Where one turn sends some rows of the set: a few examples, then the rows asked
J979: [ 45  25  17  34 -16  44  16 -32 -26  31 -29  32]
J295: [-16   5  21  34   5  17 -43 -16  -3 -49 -28   5]
J221: [  2   4  -8  -9 -10  14 -33 -47  13  24  32  -4]
J149: [ 19  -6  -5  -8   9 -25  -3  31 -15 -20 -24  36]
J131: [ -6   6  29  29   6  11 -54 -17  -7 -40 -35  -5]
J430: [ 37  23  11  35 -18  46  23 -32 -23  27 -25  36]
J925: [  2  26  25 -19 -41  18  -7  24  25 -23 -21 -15]
J467: [  7  12  -7  -4 -30  13 -56 -35   3  28  19  20]
J261: [ -2   5 -14  -4 -17  16 -31 -46  15  20  36   8]
J314: [ 19 -12  -6 -14  24 -28  10  23  -9 -21 -17  13]
J53: [ 11   8  -4 -11 -10  11 -44 -46  10  30  25 -10]
J340: [ 29  -8   2 -17  20 -31  -5  24 -16 -13 -27  10]
J383: [ 25  33  10  21  -5  36   2  -3 -52  44 -20  30]
J856: [ 11  12  -3  -6 -23  12 -57 -37   4  33  17   8]
J679: [ 25  22   9  13  24  33  28 -19 -43  44  -5  -8]
J542: [ 15 -10  -9 -10  18 -25  11  24 -11 -25 -16  24]
J484: [ 30  -6   3 -15  15 -30 -10  29 -19 -13 -31  20]
J507: [ 52  24  21  30 -11  39  13 -34 -25  37 -31  21]
J274: [ 13  32   1  25  -7  39  13  -4 -49  36 -15  43]
J845: [ 14  21   1  18  22  37  39 -23 -38  37   2   4]
J760: [-17   2  21  30  13  16 -33 -23  -2 -51 -21  -6]
J699: [  3  25  26 -20 -37  16  -6  21  27 -21 -20 -23]
J879: [ 33  29  14  12  19  30  12 -15 -49  50 -16  -5]
J921: [ -2  12 -12  -2 -28  17 -45 -37   7  22  24  24]
J459: [ 12  -8  -7  -8  12 -25   7  27 -12 -25 -19  34]
J495: [-18   2  19  33   8  16 -37 -18   0 -50 -25  -2]
J136: [-11   7  25  33   2  14 -52 -15  -6 -45 -32   1]
J498: [ 34  32  14  16   5  32   2  -7 -54  52 -22  13]
J584: [  1  26  23 -18 -38  18  -3  21  28 -26 -18 -19]
J917: [  4  27  26 -21 -38  18  -7  24  26 -22 -20 -18]
J403: [ 34  19   8  35 -12  45  35 -38 -18  23 -18  33]
J911: [ -8   4  27  26  16  11 -43 -21  -3 -43 -29 -20]
J985: [-13   2  23  29  17  13 -35 -24   0 -46 -24 -16]
J77: [  3  26  23 -19 -37  16  -2  21  28 -25 -18 -20]
J215: [ 40  17  15  29   1  43  38 -44 -16  29 -16   7]
J121: [ 35  17   8  32  -4  45  40 -42 -16  22 -14  20]
J831: [ 24 -11  -1 -16  24 -30   5  22 -13 -17 -21   7]
J458: [ 25  -4  -1 -13   9 -28  -9  33 -17 -16 -28  31]
J906: [ 49  18  18  26   2  38  29 -44 -20  34 -23   3]
J703: [ 15   9  -2 -11 -16  10 -52 -40   5  33  20  -2]
J994: [ -4   4  27  27  13  10 -50 -19  -5 -39 -33 -15]
J898: [ 53  23  21  27  -4  38  16 -39 -23  38 -28  10]
J563: [  1  24  24 -20 -40  19  -4  22  27 -24 -21 -15]
J934: [  0  26  23 -20 -39  17  -1  22  29 -25 -17 -18]
J652: [  6  23  -4  23  12  40  41 -19 -38  29   3  21]
J279: [  5  25  -4  28  -1  42  29 -10 -43  32  -2  38]
J720: [ -4   8 -15  -3 -22  17 -37 -40  13  18  31  20]
J710: [  5  26  25 -22 -37  16  -6  21  26 -22 -20 -22]

J703 turns into J261
J314 turns into J149
J77 turns into J563
Where do these go?
J845 turns into J274
J215 turns into J430

